Each path below is one point turned by a fixed rotation once a step. After each direction that follows a path, write how fast that rotation turns it, in deg/step (0 if it stays still).
Each turn is a multiple of 5 degrees from 10 to 175, or 0.
Path 1:
[ 23 -15  -7  -1 -57 -11  11 -18]
[  9 -48  14  31   9  30  -4  -9]
[-35   9   5  -2  47  14  13 -24]
[ -8  49  34  -8 -10 -29   6   0]
[ 35  -7   9  -5  -8 -26 -42  27]
[ -4 -14 -55   1   1  20 -32  -5]
[-26  14 -19  20 -17  30  39  15]
[ 15 -15  29 -16  12 -10  48  21]
[ 20 -18   9 -33   2 -21  -7 -47]
[-13   1  16  32 -25  15 -36 -32]
Directions:
[-11  17 -15  -6  -9  -2   3 -23] | 120
[ 32   0  -5   4  -4  -7  -6 -12] | 90
[ -2 -15  18   1   3   3  15 -22] | 55
Path 2:
[ 10 -24 -15 -45  17 -32  -2   4]
[ -9 -23 -35   7 -14 -20  -8  42]
[-17   6   1  53 -16 -30  -3   1]
[  7  11  10  19  36 -27  22 -31]
[  1 -28 -17 -15  41   7  31   1]
[-42 -31 -18  -3 -17  14  18  14]
[-49  30  -5   6 -23 -15   6 -11]
[-5 53 -7  0 35 -6  9  1]
[11  4  4 10 33 39 23 29]
[-10 -14  18   6 -28  43  28  -6]
Directions:
[ -9   8   4   8  18   0 -22 -16] | 90
Path 3:
[-16   0  -1 -35  28 -27 -25  -8]
[ -3   0 -19 -23  50  -6  12  10]
[-23  15  -6  -4  22   8  25  41]
[-47  23  -5  -4  -8  15 -12  23]
[-39  10 -17   8  14  21 -25 -23]
[-19   6   4  22  38  11  14 -33]
[-15  24  37  -2  14   5  32 -15]
[ -9  26  32 -41  -2  19  -1  -8]
[  8  -4  12 -28  23  38 -27   0]
[  1 -19  25  11  40  18 -13  21]
Directions:
[ 14 -12 -15   6  23  10   1  -9] | 95
[23 18 -7 13 -7 -8 -8  2] | 0
[ -1  -4  -2   7  -7  25 -13  19] | 65
[18 -9 26 -9  3  2 -9 -2] | 35
Path 4:
[  9  16 -18 -29  16   2 -17 -31]
[ 16  41 -15   4 -13   3 -21 -17]
[  3  38   3 -12  -6  -5  20 -33]
[ 23  34  31  -7  13  -4 -10 -14]
[ 24  34  -7 -18  19 -25   8   7]
[-16  40   7   3  13 -30 -12   1]
[-4 43 14  9  5 -1 23 23]
[-17  19  23 -16  38   0  12  10]
[  0  21  -6  -3  30   8 -15  38]
[-36  22 -25  -8  19   5   8  14]
Directions:
[ -3 -15   8 -16 -23  -7  -4  11] | 0
[-4  3 24  4 -7 16 18 -7] | 90
Path 5:
[  2 -14  19 -25   9  48   7 -20]
[-27  -6 -15 -36  14 -21  24  19]
[  5  23 -41  13 -39  -9   3  -2]
[ 30 -20  28  30 -10 -19  13 -20]
[-10   0  11  26  44   3 -22  28]
[-22  12  12 -20 -14  49 -15  -4]
[-12 -10   2 -48   0 -27  14 -22]
[ 21   7 -52   4  -3 -21  -6  14]
[ 39   0  17  31 -18  18  24  -2]
[-31  -7  28  24  37  -5  14   5]
Directions:
[ 30  -1  -3   9   1 -13 -11  -4] | 80
[ -4  -7  -1   5  11  -1   7 -32] | 125
[  6  -8  -6   4 -22  24  -6  -8] | 135
Path 6:
[ 12  26 -19  -4 -32 -32 -27   3]
[ -9 -21   1 -32 -25 -22 -33  11]
[ 12  16  22  -9 -49 -23  -8   6]
[  0 -34  39 -24 -18 -15 -10   1]
[ 35   8  42  -4 -21 -12  16  -9]
[ 25 -44  30  -8  12 -10   8 -13]
[ 55   2   5   4   0   0  26 -18]
[ 29 -48 -19   4  13   3   9 -18]
[ 39   4 -35   0 -14  21  18 -19]
[ -4 -39 -37   6 -15  17  -3 -20]
Directions:
[  8  -3 -33  -3  -1  -6  -2  10] | 40
[-18  15  -8  -4   3  -7 -17 -17] | 25
Path 7:
[  2  -3 -37  -4  27  -7  27  18]
[  2 -11  14   1 -48 -11  16 -12]
[  4 -20 -28   2  19   5 -39 -18]
[-39  18  31 -14  -4  -9  -4  10]
[ 27  13   5  22  30  19  14 -19]
[ 11   7  -6 -23 -23  11   1  43]
[  2 -29 -13  23  11 -33  19  -6]
[ -9  17 -12 -18 -36   8 -15 -27]
[ -9 -30  21  -3  36  10 -19   0]
[-7 49 10 20 -6 -5 -2 13]
Directions:
[-10  -6 -21  17  14  15   4  -1] | 175
[ 11 -14 -19   0 -17 -11  13   5] | 70
Path 8:
[ -2  -9  47 -17  18  15   9 -20]
[ 18  -1  50 -13  17  10  -1   2]
[ 22  11  46  -4   9  -5 -11  20]
[  8  23  35   4  -1 -19 -20  25]
[-14  30  22   9  -6 -26 -25  15]
[-35  30  14   5  -3 -24 -24  -6]
[-40  22   9  -8   9 -10 -20 -25]
[-31   9  13 -22  20   6 -14 -31]
[-11   1  19 -35  29  14 -11 -20]
[  8  -2  25 -34  35  13  -9   3]
Directions:
[-13  -1   0  14  12  15   5 -23] | 45
[-13  -3 -11 -20 -15  -4  -8 -17] | 40
Path 9:
[-10  27   9   9   3 -15  38  22]
[-17   3  27  26 -17  28 -13 -15]
[-33  14  11   0  29 -16  24   8]
[ -1  17  22  19 -33  26  10   9]
[-33   4  21  17  29 -14   0 -18]
[-16  17   7   5 -18  21  29  30]
[-11  14  38  20   4  -6  -7 -29]
[-36   4 -10  19   8   9  26  27]
[ -5  22  45  -4 -16  11   2 -12]
[-25   4  -4  42  18 -12  16   6]
Directions:
[  0  -5  -8   5 -20  25  -2  12] | 160
Path 10:
[ 21   1  20  42   4 -27  13  -8]
[  5  -3 -24  14  11 -39 -15  30]
[-27  30 -17 -14 -25 -10 -23  14]
[-22  23   5   3 -11  -4  -3 -48]
[  9  -3 -17  11  14 -23  38 -30]
[ 20  20  -6  13  -6 -21  29  35]
[ -1  31  14  28  -8 -14 -32  20]
[-22  -2 -27  11   0 -20 -35 -25]
[-19   2 -30 -20 -23 -17  26 -20]
[  3  31  25   1 -11 -16  38  -9]
Directions:
[  6 -17  15  -1  -7 -16  21  -1] | 80
[ -3  18  22  -1 -19   9   0   5] | 110
Path 11:
[ 25  -2 -28  -7  13  -2 -40   6]
[ 19 -22 -10 -30  -8 -32  -4 -18]
[ 23  16  -2 -19 -38  -8 -16  17]
[ 33  17  13  -5  18 -25 -25  -4]
[ 43  -8 -26 -22   5   5   3  -3]
[  5 -11 -23 -16 -16 -22 -39   5]
[ 25   4  18 -25 -18 -35   2 -10]
[ 42  24  -4  -8  -8   8 -19  17]
[ 28 -10 -13 -11  28 -20 -29 -11]
[ 24 -17 -23 -32 -25 -10   3  -3]
Directions:
[-22  -9  13  13   5  16  11   4] | 0
[ -9 -24 -23  -6   2   0  -2  -6] | 90
[ 13  -5   1 -11  -5   5  30  -7] | 145
Path 12:
[-14   4  14  13 -19 -18   5 -49]
[  3  26 -14  10 -45  -4  11 -19]
[-13 -12 -42  16 -21  10   8 -20]
[  8 -23 -10  11  -6  -7   6 -51]
[ 13  10  18  18 -36  11   8 -35]
[-34  10 -10  23 -35  12   3 -19]
[-15  -3 -29   7 -14 -28   8 -38]
[ 33  -1 -19   8 -29   2  14 -32]
[ -6 -14  -6  28 -26  35   6 -27]
[-27  -4   7  18 -13 -10   1 -46]
Directions:
[-17  12  27   6  -5   0  -4  -2] | 80
[ 27  16   9  -5 -13  -3   5   2] | 115
Path 13:
[  3  24  27  14   1  23  27 -22]
[-16  -9  -6 -47   8  23  12  -3]
[ 15 -33   6  16  15   5   9 -37]
[  8   8  11 -13  14  -8  48  15]
[ 20 -14 -35   0  13  36   3   5]
[ 28  -5  19   4 -34   7  27 -13]
[-14  12  15  -8  18  45  14  12]
[  5 -12 -16 -24  -5  13   7 -46]
[  0 -32  36   2  15   1  26   3]
[ 11  18 -27  -4  32   9  30  -8]
Directions:
[ 11 -21  14  13 -14  -7  -4 -10] | 130
[ -7 -16  11 -16  -5   1   0  25] | 160
Path 14:
[  0 -45  16 -21  -7 -22  -8   0]
[ 23 -13  14  -9  33 -29   2  18]
[-23  -8   8   1  10 -46 -22   3]
[ 29   1  16 -13 -17 -40 -10  -1]
[ -9 -32   7 -35   1 -27   7  13]
[ 21 -30  22   6  25 -24 -14   6]
[-12  11   4  -9  19 -48  -6  14]
[  8 -18  19  -7 -25 -40 -22 -10]
[ 18 -18   8 -37   4 -27  14  19]
[ -7 -39  16   1  24 -26 -16   6]
Directions:
[-18  11 -12 -17   7  -5  14  11] | 160
[ -8  17  -1  20  17 -10 -12   0] | 90
Path 15:
[ 14 -21  16  13 -22 -28  11  19]
[  3 -26  -6   2  25 -26   0  27]
[-12  20  -5   5  42  -8  -1  19]
[-13  38  17 -19  10   7  16   6]
[ -6  -1  12 -43  -8   7  17 -19]
[ -4 -19  -9 -20   2   7 -18 -41]
[  3   5  -3  18  -9  17 -41 -19]
[ 15   6  -2  19 -34  20 -13  20]
[ 14 -19 -23  10 -23   0  24  24]
[ -7 -11 -24  26  13 -25  25   1]
Directions:
[  9   4 -17   6 -13 -21  -8  14] | 45
[ -8  12  -8 -26  -6   2 -16  -8] | 40
[  3 -10   8   0  10   8 -25  18] | 70
[  3   9  22  -7 -21   4   6  13] | 95
Path 16:
[-10   2  -3 -30 -14  33  -6 -33]
[ 16  19 -16   9 -13  26  37   7]
[ 15  -4   1 -44 -22 -14  20 -13]
[-22   8   4   0 -11  30  19 -34]
[ 28  -4   9   5 -12   7  46  11]
[-18 -23   4 -27 -25 -15  18 -23]
[-24   4  21  16   4  26  36  -8]
[ 19 -39  14  -4 -15  -3  28  16]
[-49 -18   0 -11 -11  -7  15  -7]
[-8 -9 32  6 17 27 25 23]
Directions:
[ -9   4 -10 -15  -5 -28   5   5] | 125
[  9 -22   3 -15  -9  -2 -17 -11] | 140
Path 17:
[ 18 -36 -13   9   8   7  32  10]
[ -6 -13   5  24  20 -29 -17  27]
[-7  4 26  5 18 11 39 21]
[ 10  -5   7   8  34  25 -29  14]
[ 26  18 -18  -7   2   7  20  38]
[ 11  -9  26   6 -21   7 -26  31]
[ 22  -5  -2  35 -11  25  26   4]
[ 36 -24  11  12  14 -22 -16   5]
[  6  30  18  27   5 -18  23  15]
[ 19   2  43  -4  21  17 -11  -8]
Directions:
[  6   7 -10  -9  -1 -28  -2  15] | 110
[  5   8 -11 -14 -16  19 -11  12] | 55
[  0  13 -11   3  -4   5  31   1] | 170
Path 18:
[-17 -31  42  -8  -6  -8  -9   6]
[ 31  -7  16 -18 -17  31 -22  -7]
[ 15   4  12 -20 -42 -30  12  -3]
[ 35 -23 -29   5 -14   7  16  15]
[ 18  -2  23  26   8 -29  20  23]
[ 34   9   2   0  34  19  20 -11]
[ -2  49  -1 -13  12 -22  13  10]
[-12  -7 -41 -21  30   3  11   1]
[-22   3   0  10  25 -21 -31  27]
[ -6 -17   8 -10  31   4 -27 -36]
Directions:
[  3 -15  19  18  17   3  -7   6] | 85
[-19   7   3 -16  18  10   4  13] | 40
Path 19:
[ 10   1   1   7 -20  13  16 -45]
[ -4  32   3 -39  -3  -8  16   7]
[-12 -34  15   3 -11  -2  31  13]
[ -6   6 -43  10  15   3   8  26]
[  6 -37 -10 -11  16  16 -16 -24]
[ -6  29  15  -6  16  34 -16  12]
[-26 -11  12   6 -39   3 -19 -13]
[-25  26   0  10  19 -33   0  -2]
[ 22 -31  15  -2   1 -29 -14  13]
[30 18 -1 37 13 11  7  3]
Directions:
[ -7   5 -23  19 -18   1   1  -6] | 110
[ 22   1  -6   3   7  21 -12  -9] | 70
[-12   2   9  12   6  -6 -29  -1] | 35
[  3  25 -12  -9   3  -2  -7  19] | 170
Path 20:
[  8 -32  -8  -7  22  13 -26  28]
[  4 -27  30   6 -13  27  -1  25]
[ 36 -20 -13   4 -26  18  10  12]
[ 10 -26 -28  -9   5  16 -30  19]
[  3 -35  29   2   3  20 -20  15]
[ 33 -22   6   8 -13  17  20  23]
[ 12 -14 -33  -6 -16  24 -16  24]
[  5 -37  11  -2  -2  20 -35   1]
[ 31 -33  18   7   8  11  12  22]
[  9 -10 -19  -2 -18  27   5  39]
Directions:
[ 12   2 -21  -2  17  -9  11  13] | 120
Path 21:
[ -6 -13   6  -2  14  16  22  41]
[ 10  23  13  23 -17  17 -32   8]
[-23 -24  -4 -16  -1 -25 -30 -12]
[ 36  -1 -20 -15  12  -1  16 -26]
[-19  10  21 -19  11  20  32  18]
[ -3  21  17  44 -17  -1  -6  -8]
[-16 -34 -18  -1 -20 -26 -10  11]
[ 36   1 -31  -6  20  16  -6   2]
[-12  20  28 -34  11   9  -5  17]
[  4   5  31  25  -4  -9  -7 -36]
Directions:
[ 16   4  -3  23  14   8  -4 -15] | 175
[ 18 -27  -4  -3  -4  -9  11  -3] | 100
Path 22:
[ 24 -19  -9  -5  11  -8  38 -32]
[ 45 -16 -11  20   5  -3  24 -22]
[ 37  -3 -14  24 -21 -16   4 -31]
[ 12   4 -16  10 -13 -24   3 -49]
[  6  -1 -16   5  21 -18  12 -52]
[ 21  -3 -11  30  32  -3  10 -34]
[ 21   4  -5  52   6  -3  -3 -27]
[ -5  13  -1  41 -12 -17  -5 -38]
[-25  10   4  24   8 -17  11 -46]
[-17  -1  11  30  28  -1  26 -31]
Directions:
[ 25  -8 -15 -18  -5  -6   0  -5] | 20
[14 -8  1  7 25 13  9 10] | 80
